In the data rows, 128 means zero.
Here are some numbered points:
[132 124  90 161 162  85 170 115 163 163  99  89 219  95  99  47 119 129
 155 118 100 106 119 131 142 119 171 163 144 148 160 138] 0
[114 120 123 139 132 153 165 128 132 118 149 100 173  93  98 127  84 161
 124 117 125  94 150 142 114 125 162 105 152  96 110 132] 1
[128 169 138  95 172 157  61 161 171 166 165 134  97 142 109 139  68 102
 140 202 100  48 192 104 115 148 139 138  72  71   9 103] 2
[124  61 148 125 164  49 145  49 254  98 110 250  98 118 150 117 115 141
 144 102 127 205 126  77 191 106  70  97 128 113  77 196] 3
[149 127 125 121 153  89 138 132 159 101 140 137 140 115 150 107 105 100
 114 107 109  95 152 124 134 133 139 152 111  85 105 113] 4
[108 100 122 104 114 129 136 107 103  74 103 133 184 103 120 126 157 121
 119 133 128 186  78 120 169 126 151 118 128 200 214 128] 5
[103  77 105 157 121 187  96 144  78 157 143 110 117 176 118 144 142 137
 110 142 108 114 113  82 113 133 153 147 124 186 134 112] 6
[131 110 136 126 147 119 145 117 147 107 125 164 126 124 118 125 100 135
 129 103 117 123 134 130 134 120 121 119 127 103 106 145] 7
[120  94 130  70 107 168 150 112  70 107 198 140 126 188 159 196 151  71
 124 150 177 176  91 124 139  85 132 133 103 134 139 145] 8
[105 144 123 154 111 144 137  83 131 140  44 127  99  86  54 145 101 141
 147 142  89  88 166 127  89 125 141 117 174 133 131 156] 9
[117 131 132 126 127 126 127 118 123 121 118 139 124 127 122 135 135 122
 125 130 127 144 119 120 133 123 128 117 134 143 131 135] 10
[150 186  87 199 118 125 102 183  73 255 154  88   1 204 131 123  90  79
 103 198 121  68 221  64  27 132  75 120 136  99  12 132] 11
[115 140 134 137 103 181 109 137  87 165 141  88 121 146 133 139 166 127
 142 143 168 145 103 115 118 124 139 145 133 153 164 112] 12
[113 193 147 128  55 171 167 156 116 179 108  49 150  84 133 147 130 134
 157 155 134 120 156 188  96 121 146 149 123 152 119 104] 13
[148 190 119 217 201  44 212 139 166 208  55  29 176 143  99   0 175  80
 175 138  54   0 132  29  27 226 220 131 146  61 255  64] 14
[115 116 134 141 135 124  95 125 132 117 103 137 118 140  93 137 114 126
 123 121 110 123 145 116 119 136 115 130 116 147 121 122] 15
[188 205 189  74 111  81 151 131 213  99  92 202  31 105 131  99 141 160
 182  70 131 102 181 188 147 161  84 110 105  56 115 123] 16
[123 112 162  76 109 182 170 141 113 110 193 110 122 129 106 172  86 127
 138 129 185 110 119 156 136  98 150 152 140 124  81 106] 17
[154  49 101 202 174 134 178 119  92 148 155  88 177 157 179  75 100 142
  95 117 133 117  85 101 112 144 150 138 169 112  82 169] 18
[150 140 140 120 115 115 147 143 139 129 140 116 124 108 183 120 142 136
 120 120 153 135 113 169 149 134 118 147 132  99 118 115] 19
[126 132 147 142 141 147  78 151 118 188  99  85 104 160  98  93 159 144
 170 154 132 101 118  92 150 161  96 170  93 185 163  82] 20
[147 158 129 154 139 112 150 113 135 130  86  91 156  97 155 103 158 105
 153 141 102 164 104  94  94 123 121 127 155 134 170 116] 21
[123 169 133 134  81  99 141 132 142 122 107 144 116 118 147 127 143 112
 124 134 132 163 155 155 114  93 109  86 128 127 129 177] 22
[138 145 151 163  80 123 152 159 143 169 124  81 153  77 155 106 157 140
 144 136 148 130 107 165 126 127 141 148 150 145 145 104] 23
[112 101 132 123 141 141 104 123 117 107 136 139 125 151 134 150 130 137
 115 132 142 156 100 119 148 127 117 123 122 142 136 131] 24
[103  36 112 101 188 162  34  84  80  66 138 178 113 211 122 196 135 148
 103 145 138 211  56  87 203 133  87 143  99 198 187 130] 25
[105 153  97 138 109 133 153  99  92 114  45 147 112 102  69 157 102 123
 137 124  95 133 162 123 104 108 132 122 148 169 136 156] 26
[100 112 122 168 137 142 111 127 141 147 112 120 132 125  53 129  93 171
 129 125 117  79 147 101  93 147 165 127 152 119 120 113] 27
[170 124 120 149 176  63 137 114 204 124 141 158 136 112 166  57 100 127
 117  95  84  99 193 132 110 123 129 161 101  69  61 147] 28
[139 134 139 123 115 114 154 138 122 114 137 118 123 116 148 110 124 144
 128  95 156 121 113 167 142 132 132 150 131 103 126 126] 29
[105 147 101 143 112 119 125 102  99 107  89 129 123 136 123 162 114 118
  94 131  87 152 171 136  96  99 112  91 145 138 115 184] 30
[124 117 106 164 128 144 131 114 111 140 130 122 151 123 143 128 103 141
 107 125 119 144 132 126 127 119 131 131 145 127 103 148] 31
[108 120 126 142 130 141 114 138 114 133 113 111 129 131  93 130 129 147
 122 135 116 112 138 122 117 136 136 119 135 137 144 119] 32
[126 122  99 140 131 138 136 140  85 124 139 124 137 152 136 144 106 124
  98 140 121 119 139 122 110 121 149 115 145 105 120 138] 33
[129 151 140 114  96 153 134 136 131 126 126 113 131  95 104 140 108 134
 132 130 140 119 143 156 122 122 141 129 135 125 120 119] 34
[130 128 131 104 106 132 145 130 130 109 126 131 137 109 120 136 111 144
 132 117 138 143 117 163 141 126 133 149 130 137 125 121] 35
[160 135 127  97 189 100 159 126 205  87 154 255 110  90 159 148 133  82
 171  88  92 114 175  82 116 119 125  77 122  16 113 135] 36
[123 142 159 132  93 114 107 174 138 171 103 102 108 102 109 103 179 145
 158 114 159 128 108 142 136 145 115 153 124 175 179  87] 37
[135 118 151 116 131 123 117 147 156 134 132 129  90 133 110 117 137 122
 160 109 128 107 128 129 124 138 115 158 104 132 134  87] 38
[167   6  99  50 202 129  11 235 104 137 255 182  84 254 204 128  68  67
  75 144 192 110 157 153 177 126  65 238   0 112   0 129] 39
[136 165 115 112  83 136  98 151 136  71 126 183  87 159 128 183 115 186
 120 123 124 143 183 167 140 132 106 133 145 131 102 160] 40
[137 143 129 133 124 123 140 137 137 133 132 125 125 122 133 120 132 139
 130 125 138 123 131 142 126 130 133 118 135 112 122 127] 41
[125 127 149 113 126 122 145 123 145  97 119 125 146  93 112 122 116 132
 140 116 126 121 119 144 146 116 136 132 113 129 132 113] 42
[125 186 138  97  73 116 164 119 157  87  99 151  68 113 111 164 122 121
  98 109  99 140 134 183 114 126 108 113 160 125 119 147] 43
New points follow, each followed by the number of its nearest point above by angle.
[107 137 120 122  93 180  81 133  89 126 122 136 100 144  75 189 121 157
 112 140 136 124 170 144 132 137 112 127 134 155 108 145] -> 40
[137 143 157 118 114 144 139 127 162 120 135 132 101 110 121 127 127 152
 139 117 150 114 128 140 128 135 117 120 135 103 106 132] -> 16
[110 125 128 117  97 177  91 157  89 129 126 128  79 136  83 178 119 163
 120 133 140 117 161 152 132 132 101 135 134 151 112 137] -> 40
[118 137 123 129 126 137 129 125 126 125 124 139 125 120 127 145 134 129
 122 133 128 133 140 129 126 120 130 114 137 124 120 139] -> 30
[146 132 130 141 144 109 129 129 136 134 136 120 127 134 158 102 129 136
 116 118 128 126 113 132 133 142 126 139 132 106 127 118] -> 19
[138 171 145 112 104 124 144 109 128 129 136 142 105 128 164 146 159 102
 125 128 139 160 119 131 121 117 115 102 144 103 129 135] -> 22
[179 205 203 123  59  96 134 184 156 166 181  89 100 118 243  96 214 145
 170 109 207 117  84 186 161 148 114 158 109  89 160  93] -> 19
[125 109 130 116 124 148 136 116 114 117 152 137 124 142 136 150 132 117
 127 130 148 148 109 121 125 113 136 127 128 132 125 127] -> 8
[122 131 129 108 102 163  98 141 108 127 114 131 114 128  92 166 122 151
 125 154 128 126 147 162 138 137 116 134 123 146 120 123] -> 40
[127 150 105 137 132 130 146 112 117 110 114 140 135 125 124 137 100 137
 111 123 107 117 157 132 112 121 140 106 148  99 108 162] -> 30
[139  93 123 112 147 139 101 142 119 127 173 142 114 156 140 139 129 114
 104 131 153 127 139 135 134 125 121 149 109 108  85 135] -> 39
[132 131 129 114 109 133 130 143 117 121 137 133 128 130 137 139 118 137
 120 118 134 123 141 151 127 124 139 133 126 116 111 121] -> 17
[ 98 149 133  85  95 151  56 147 119 123  68 191  45 165  40 187  96 144
 123 130  86 121 196 139 135 116  89 147 110 192  57 143] -> 15
[142  85 100  97 189  41 105  98 169  89  96 193 137 185 119  80 145  87
 105 114  98 187 130  90 169 134  87 143 106 150 135 173] -> 3
[114 103 158 101 114 161 125 113 129  92 123 142 110 117  99 144 118 163
 163 100 150 136  94 141 148 142 138 136 140 168 143 112] -> 35
[121 138 138 110 109 154 126 134 119  88 124 139 107 127 109 165 128 151
 113 128 137 138 142 161 132 127 130 105 141 115 123 130] -> 40
[135 122 145 132 143 133 103 131 139 145 126 110 103 140 116 115 137 131
 153 126 137 101  99 107 126 150 123 162 121 144 160  88] -> 20
[144 140 122 151 157 112 123 142 136 153 127 101 129 130 144  92 129 101
 124 132 119 113 130 103 113 142 127 142 125 113 120 115] -> 14
[128 107 128 102 129 152 140 109 107 114 167 148 137 154 150 163 143 107
 125 149 152 160 101 113 125 126 154 114 131 111 138 122] -> 8
[126  72 117 133 170 151 110 126 119 121 155 101 154 155 135 114  70 166
 110 122 126  82 110 116 126 135 159 158 130 106  99  82] -> 18
